In the rows, 128 means zero.
One turn sends every row of this set to another row. A few are shown first. Where does it send the rows asked after them?
bitor: [125 152 126 147 131 161 138  98 165 119 141 118 131 116 158 149 145 102
 117 105 146 133 142]
reze: [133  99 130 121 149 105 142 113 138 153 140 149 108 169 106 140  88 135
 101 100 111  96 128]
Bape: [ 78 108 125 163 117 108 127 121 136 147 100 137 141 143 131 166 105 113
 131 129 142 128 116]
Nozif: [109 141 138 147 139  94 107  94  86 165 114 118 106 146  91 126 127 138
 110 116 154 101 136]
tel: [125 111 160 164 145 122 139 125 136 168 125 113 149 144 123  90 151  80
 114 136 101 101 133]
Zef: [130 149 118 150 127 143 140  83 172 125 150 135 111 105 142 140 140 106
  93 112 163 124 133]
Vok: [162 143 129 163 131 115 144 105 130 149 141 137 105 168 144 154 134 130
  78 144 156  90  93]
Dofek: [142 153 132 125 116 107 149 153 137 164 155 113 116 161 110 133 153  97
 107 140 134 125  91]
dipi: [117 118 165 133 142 116 116 136  94 136 123 153 132 182 162 149 129 129
 125 116 122  90 126]
Nur: [145 147 123 160 123 156 132 108 164 144 136 112 136 135 150 159 119  89
 116 111 152 132 132]
Migu: [123 152 142 120 108 111 125 134 154 156 153 133 127 165  93 117 143 109
 128 143 136 146 112]
vulav: [101 115 110 112 141 107 129 113  89 147 104 116 138 123 107  98 117 131
 130 101 151 106 126]
tasi: [126 150 127 134 152 123 134 130 157 181 138 134 139 157 123  73 166 105
 134 128 129 126 125]
fiben: [152 147 141 135 158 159 158 124 131 136 142 141 148 131 141 116 107 154
 105 100 160  95 112]
fos: [137 131 122 168 111 133 140  89 157 128 135 130 114 114 154 154 140  82
  90 125 157 109 120]
Vofor: [128 144 142 119 131 145 125 126 125 170 167 152 137 125 124 105 163 136
  68  93 140 118 101]
kuzu: [145 136 137 149 125 151 158 137 101 129 126 133 137 151 177 148 143 127
 119 126 141  84 103]
sigub: [164 124 116 141 143 145 148 102 150 148 145 117 133 166 130 155 105 139
  78 106 122 113 107]
leda: [136 122 140 127 144  77 124 127 126 152 138 162 106 184 128 139 106 127
 107 139 154  97 108]
golam: [135 106 134 126 108 130 156 140 123 171 165 122 124 123 109 136 132 104
  71 122 112 111 106]
zerur: [116  97 138 127 166  97 140 111 127 118 118 130 121 172 148 133 139 117
 114 116  88  89 130]
Tuzi: [117 125 126 112 183  87 141 115 135 135 133 165 113 158 152  94 142 139
 117 123 143  91 123]
Dovo: [127 123 165 145 157 128 157 135 124 147 145  98 143 120 130 108 160  95
  86 124  99  98 124]
ziref: [ 75 112 120 172 128 101 142 111 143 148 101 129 118 140 122 164 117 111
 132 134 128 118 129]
siniz: [135 137 129 169 128 146 143 107 146 132 127 130 134 106 175 131 143  81
 109 121 167 101 125]
luvi: [102 138 176 131 102 129 105 115 124 128 147 140 143 149 116 125 171 118
 104 128 116 133 118]
lovup: [ 91 135 120 118 151  95 126 113  86 158 127 114 109 129 119 115 134 143
 129 137 157 116 152]
tidi: [124  91 143 147 107 120 148 122 133 179 150 142 126 118 100 103 124  95
  89 137 120 100 124]
Giv: [ 87 131 100 162 140 105 122 102 155 173 108 167 126 140 124 129 118 132
 119 111 171 123 108]
Rane: [104 122 110 137 123 112 112 103  74 163  96 119 121 150 117 124 146 126
 125  96 132  96 124]
nom: [ 68 136 137 173 163 111 128 102 140 135  92 146 139 128 142 123 145 126
 135 114 147 110 129]
bep: [ 64 123 141 165 162 127 120 105 137 143 103 145 155 123 148 129 129 136
 125 109 142 123 140]
Bemik: [ 99 112 103 123 151  97 104 100  91 167 113  98 128 156 137 126 144 127
 112 130 131 126 140]
fitok: [ 81 121 100 162 151 113 128  96 159 183 120 158 119 132 123 134 113 139
 111 111 154 126 131]
Zul: [121 159 179 128 128 132 129 145 113 125 147 118 149 142 129 126 174 113
 100 119 127 120 102]
magad: [132 119 116 127 152 139 169 112 135 111 140 106 128 147 169 149 151 132
 103 133 105 110 123]
lel: [102 114 143 127 110 140 122 108 125 165 158 170 133 114 124  92 166 128
  85 114 129 114 123]
nofa: [116 121 141 112 164 133 134 127 117 153 141 175 126 151 143 111 115 158
 121  85 134  91 137]
nadog: [149 150 124 165 135 151 137 110 162 155 135 131 137 117 156 128 117  90
 112 113 180 117 127]
Luzo: [114 113 121 126 157  90 104  94 105 158 109  99 142 146 100 112 108 128
  99 113 146 122 127]
Kor: [143 154 127 137 169 120 147 129 148 184 153 124 124 141 126  84 172 111
  89 117 133 109 110]
Ler: [140 151 133 135 173 118 167 101 146 118 153 135 111 128 149 115 143 150
  89 142 159  98 119]

Vok turns into kuzu
tel turns into tasi
Where do these go?
leda turns into dipi
bitor turns into Zef
fitok turns into ziref
Zul turns into Vofor
Rane turns into vulav

